[[138 147]
 [146 133]
 [107 143]
 [108 145]]
|
[[138 147]
 [146 133]]

[[147 147 132 137]
 [152 154 130 127]
 [147 148 133 141]
 [128 126 125 127]
 [144 149 134 140]]
|
[[147 147]
 [152 154]]

[[133 137 133 117 140]
 [123 110 103 138 140]
 [134 135 122 112 140]
 [126 127 131 131 140]]
|
[[133 137]
 [123 110]]

[[121 130 120 142]
 [131 104 124 107]
 [106 133 116 105]]
|
[[121 130]
 [131 104]]

[[146 129 125]
 [136 125 107]
 [146 117 139]
 [140 134 117]]
|
[[146 129]
 [136 125]]

[[129 123]
 [140 133]
 [129 134]
 [ 98 141]]
|
[[129 123]
 [140 133]]

[[132 110 145 154]
 [138 136 135 134]
 [114 115 119 121]
 [117 140 107  99]]
|
[[132 110]
 [138 136]]

[[116 114 120 139]
 [115 105 106 147]]
|
[[116 114]
 [115 105]]
---
[[115 114 145 135 113 114 116]
 [111 124 136 148 115 108 110]
 [147 127 112 114 142 142 148]
 [117 116 146 121 113 116 133]
 [146 132 148 138 127 121 117]
 [120 129 119 125 113 132 144]
 [122 126 117 123 124 143 149]
 [149 121 112 108 145 140 147]
 [109 126 148 141 110 119 113]
 [143 117 140 140 133 135 131]
 [107 141 114 113 110 144 146]]
|
[[149 121 112 108 145 140 147]
 [147 127 112 114 142 142 148]
 [146 132 148 138 127 121 117]
 [143 117 140 140 133 135 131]
 [122 126 117 123 124 143 149]
 [120 129 119 125 113 132 144]
 [117 116 146 121 113 116 133]
 [115 114 145 135 113 114 116]
 [111 124 136 148 115 108 110]
 [109 126 148 141 110 119 113]
 [107 141 114 113 110 144 146]]

[[131 130 149 127 131 129 134]
 [127 133 101 128 127 119 120]
 [124 133 135 122 120 122 128]
 [132 125 129 118 138 125 124]]
|
[[132 125 129 118 138 125 124]
 [131 130 149 127 131 129 134]
 [127 133 101 128 127 119 120]
 [124 133 135 122 120 122 128]]

[[120 131 122 130 111 120 126 125]
 [127 130 116 120 119 133 124 123]
 [119 135 123 136 112 122 124 122]
 [129 136 120 131  99 130 113 122]
 [118 125 121 120 116 125 120 115]
 [117 135 120 125 110 122 119 120]]
|
[[129 136 120 131  99 130 113 122]
 [127 130 116 120 119 133 124 123]
 [120 131 122 130 111 120 126 125]
 [119 135 123 136 112 122 124 122]
 [118 125 121 120 116 125 120 115]
 [117 135 120 125 110 122 119 120]]

[[114 136 129 136 115 108 132]
 [132 124 117 118 129 130 126]
 [129 121 136 106 128 139 134]
 [119 140 131 129 129 128 129]
 [111 136 151 130 114 118 148]
 [138 125 113 115 138 142 116]]
|
[[138 125 113 115 138 142 116]
 [132 124 117 118 129 130 126]
 [129 121 136 106 128 139 134]
 [119 140 131 129 129 128 129]
 [114 136 129 136 115 108 132]
 [111 136 151 130 114 118 148]]

[[127 132 142 148]
 [137 117 144 121]
 [100 105 151 135]
 [114 110 151 156]
 [102 120 137 124]]
|
[[137 117 144 121]
 [127 132 142 148]
 [114 110 151 156]
 [102 120 137 124]
 [100 105 151 135]]

[[142 125 114 121 145 107 107 110 126 143 127 143 115 143]
 [119 120 137 139 123 127 124 122 117 121 114 119 124 122]
 [120 148 126 115 126 117 117 116 151 126 119 120 117 126]]
|
[[142 125 114 121 145 107 107 110 126 143 127 143 115 143]
 [120 148 126 115 126 117 117 116 151 126 119 120 117 126]
 [119 120 137 139 123 127 124 122 117 121 114 119 124 122]]

[[114 118 118 115]
 [119 109 115 120]
 [138 119 114 138]
 [116 150 148 116]
 [123 121 111 121]]
|
[[138 119 114 138]
 [123 121 111 121]
 [119 109 115 120]
 [116 150 148 116]
 [114 118 118 115]]

[[123 142 135 126 123 139 121 132 149 121 135]
 [130 120 119 143 136 110 134 125 115 137 129]
 [148 121 150 117 140 146 139 128 135 130 113]]
|
[[148 121 150 117 140 146 139 128 135 130 113]
 [130 120 119 143 136 110 134 125 115 137 129]
 [123 142 135 126 123 139 121 132 149 121 135]]

[[139 123 134 132 130 126 131 134]
 [126 135 138 132 111 130 123 118]
 [114 127 128 144 125 120 114 139]
 [135 115 117 115 150 128 142 138]
 [151 125 138 128 137 135 135 129]
 [143 133 139 127 129 139 132 126]
 [137 112 115 115 152 126 144 136]]
|
[[151 125 138 128 137 135 135 129]
 [143 133 139 127 129 139 132 126]
 [139 123 134 132 130 126 131 134]
 [137 112 115 115 152 126 144 136]
 [135 115 117 115 150 128 142 138]
 [126 135 138 132 111 130 123 118]
 [114 127 128 144 125 120 114 139]]
---
[[128 154 134 149 136]
 [127 148 132 145 136]]
|
[[127 148 132 145 136]
 [128 154 134 149 136]]

[[143 136 113 134 109]
 [125 130 145 130 113]
 [135 122 105 121 139]
 [137 130 112 131 144]
 [115 122 137 126 152]
 [107 139 104 142 126]
 [140 132 105 129 108]
 [141 125 118 124 144]
 [137 121 124 118 133]
 [141 138 102 137 113]
 [148 132 143 128 101]
 [132 122 145 121 117]]
|
[[132 122 145 121 117]
 [143 136 113 134 109]
 [125 130 145 130 113]
 [135 122 105 121 139]
 [137 130 112 131 144]
 [115 122 137 126 152]
 [107 139 104 142 126]
 [140 132 105 129 108]
 [141 125 118 124 144]
 [137 121 124 118 133]
 [141 138 102 137 113]
 [148 132 143 128 101]]

[[123 111 127]
 [120 103 128]]
|
[[120 103 128]
 [123 111 127]]

[[129 110 123]
 [102 149 141]
 [144 113 118]
 [131 152 123]
 [132 106 133]
 [114 121 139]
 [119 139 133]
 [110 150 127]
 [116 106 150]]
|
[[116 106 150]
 [129 110 123]
 [102 149 141]
 [144 113 118]
 [131 152 123]
 [132 106 133]
 [114 121 139]
 [119 139 133]
 [110 150 127]]

[[145 123 148 110 121 136 143 143 135]
 [137 120 142 111 129 122 132 133 121]
 [112 135 149 144 143 118 128 113 140]
 [125 125 119 117 124 130 123 131 121]
 [143 123 146 124 140 133 134 129 146]
 [128 125 111 116 132 138 115 128 130]
 [137 138 147 112 114 139 144 140 145]
 [118 129 147 143 138 121 126 114 134]]
|
[[118 129 147 143 138 121 126 114 134]
 [145 123 148 110 121 136 143 143 135]
 [137 120 142 111 129 122 132 133 121]
 [112 135 149 144 143 118 128 113 140]
 [125 125 119 117 124 130 123 131 121]
 [143 123 146 124 140 133 134 129 146]
 [128 125 111 116 132 138 115 128 130]
 [137 138 147 112 114 139 144 140 145]]

[[119 147]
 [120 146]
 [152 138]
 [151 138]]
|
[[151 138]
 [119 147]
 [120 146]
 [152 138]]
